Q:
[[126 136 141 130 137]
 [136 147 133 111 128]
 [145 119 116 120 155]]
A: 120

Q:
[[101  99 134 143 131]
 [122 131 134 106 116]]
A: 106

Q:
[[141 140 119 116 143 136]
 [126 120 136 143 105 124]]
A: 105

Q:
[[140 118 128 131 119 132 131]
 [150 102 129 133 113 142 134]
 [109 148 127 124 141 118 123]]
A: 118

Q: [122 131 126 108 113 105]
A: 113

Q: [135 122 138 136 110 106]
A: 110

Q: [110 123 103 111]
A: 103
---
[[101 130 132 132 103]
 [137 127 127 127 136]
 [155 125 124 124 153]] result: 132

[138 131 127 154 116 122 105] result: 122

[[127 112 112 111  98 106 145]
 [126 113 110 111  99 108 145]
 [143 108 130 127  98 101 142]] result: 106

[[130 127 127 129 129]
 [153 119 114 138 141]
 [105 135 144 117 115]] result: 129

[121 107 144 131 108 127] result: 108

[127 135 124 152 125 144] result: 125

[[106 126 131 147]
 [152 130 135 118]
 [124 146 107 120]] result: 131

[116 137 113 127 156 133 143] result: 133
---
[[139 114 108 147 132]
 [140 104 120 147 130]
 [128  99 140 138 135]] ans = 132

[131 125 153 132 140 103] ans = 103

[[140 119 109 135 122 105]
 [129 141 154 122 120 156]] ans = 105

[[135 122 134 145 120 133 120]
 [131 126 133 111 138 127 107]] ans = 120

[[121 112 124 125 103]
 [124 155 136 139 115]] ans = 103

[[127 117 117 121  99 135]
 [137 133 131 123 130 132]] ans = 135
---
[134, 126, 120, 129, 139, 154] => 139

[[126, 125, 104, 121, 127, 122, 129],
 [130, 129, 106, 123, 125, 120, 125]] => 127

[[103, 113, 128, 127, 129, 128, 128],
 [107, 120, 127, 127, 129, 128, 128]] => 129

[133, 148, 145, 149, 122, 139, 107] => 122

[[115, 125, 113, 124, 142, 98, 151],
 [148, 126, 125, 107, 143, 150, 123]] => 142

[99, 151, 156, 151, 101] => 101
---
[[141 132 137 130 137 149 122 131 127 123 128]
 [133 138 140 116 138 130 124 133 134 125 121]
 [143 131 138 131 139 154 120 131 126 119 128]
 [137 135 139 121 139 140 121 132 130 122 123]
 [121 124 119 139 119 117 139 127 129 139 137]
 [138 136 141 119 140 140 120 133 131 121 122]
 [144 133 140 130 140 153 121 132 127 121 128]
 [142 133 140 129 139 150 121 132 128 122 127]
 [139 127 133 132 135 150 122 128 124 120 129]
 [131 136 138 114 137 127 122 132 133 123 118]] 137

[[147 126 135 138 145 139 138 130 129 127 129 128 131]
 [130 133 134 130 124 127 133 142 130 128 128 153 127]
 [129 118 129 126 113 126 117 121 129 133 132 118 129]
 [123 126 126 123 134 121 132 117 126 120 124 122 128]
 [120 125 130 118 108 117 113 129 129 136 131 125 125]] 135

[[130 147 134 127 139 130 149 111 119 132 118 130 134 120 115 110]
 [118 122 121 122 120 131 128 125 122 146 134 123 136 132 129 117]
 [116 133 120 117 132 127 117 121 132 123 131 129 146 132 138 127]
 [135 128 144 126 137 140 148 129 118 145 129 123 120 124 123 124]
 [122 116 123 125 117 129 125 131 122 144 134 119 132 132 129 122]
 [140 116 142 132 132 118 129 127 123 115 125 116 127 123 123 128]
 [138 115 144 131 134 119 131 124 120 120 124 113 129 122 122 124]
 [131 140 120 144 121 113 121 133 130 121 116 129 130 125 124 127]
 [130 118 124 131 120 120 113 141 136 118 132 126 124 134 137 141]
 [123 115 140 119 150 133 122 127 129 122 127 122 124 122 136 143]
 [131 141 117 142 116 111 121 132 131 120 118 130 132 128 124 124]
 [120 151 119 133 128 137 136 128 128 147 123 138 133 127 126 120]] 134

[[122 133 118 127 144 133 126 136 130 135 135 140 130 134 136 136]
 [123 136 115 129 134 132 122 138 123 125 133 143 130 128 131 139]
 [129 129 133 133 106 126 117 130 114 111 120 129 131 119 121 122]
 [134 119 128 129 126 118 135 116 141 135 125 113 127 127 123 119]
 [130 121 119 126 149 128 133 123 147 148 136 127 128 136 134 134]] 118

[[112 119 137 106 140 113 108 140 136 138 137]
 [125 117 122 125 121 125 125 138 136 121 138]
 [135 149 119 135 116 131 133 133 133 121 137]
 [124 121 124 122 124 124 123 139 135 124 137]
 [110 128 143 101 146 109 102 140 135 145 136]
 [125 132 126 123 126 123 122 137 134 127 137]
 [129 145 125 127 123 125 126 134 133 127 137]
 [109 106 138 103 142 111 105 142 137 137 137]
 [136 141 116 137 113 132 136 133 133 117 137]
 [116 144 141 108 143 112 107 137 133 144 136]
 [112 131 141 104 144 111 105 139 135 143 136]] 137
---
[[113 130 151 131]
 [135 129 130 151]] => 129

[102 139 128 113 148] => 113

[152 131 128 138 100 105] => 105

[105 143 137 138 138 128] => 128

[[106 115 134 154 128]
 [145 119 120 109 138]] => 109

[[116 126 116 129 128 143 138]
 [106 137 104 136 139 142 138]] => 106

[[137 128 141 107 109 140]
 [137 128 147 101 104 146]] => 104

[135 108 157 131 107] => 108

[106 126 127 119 128 122] => 119

[125 125 137 113 111 106] => 111
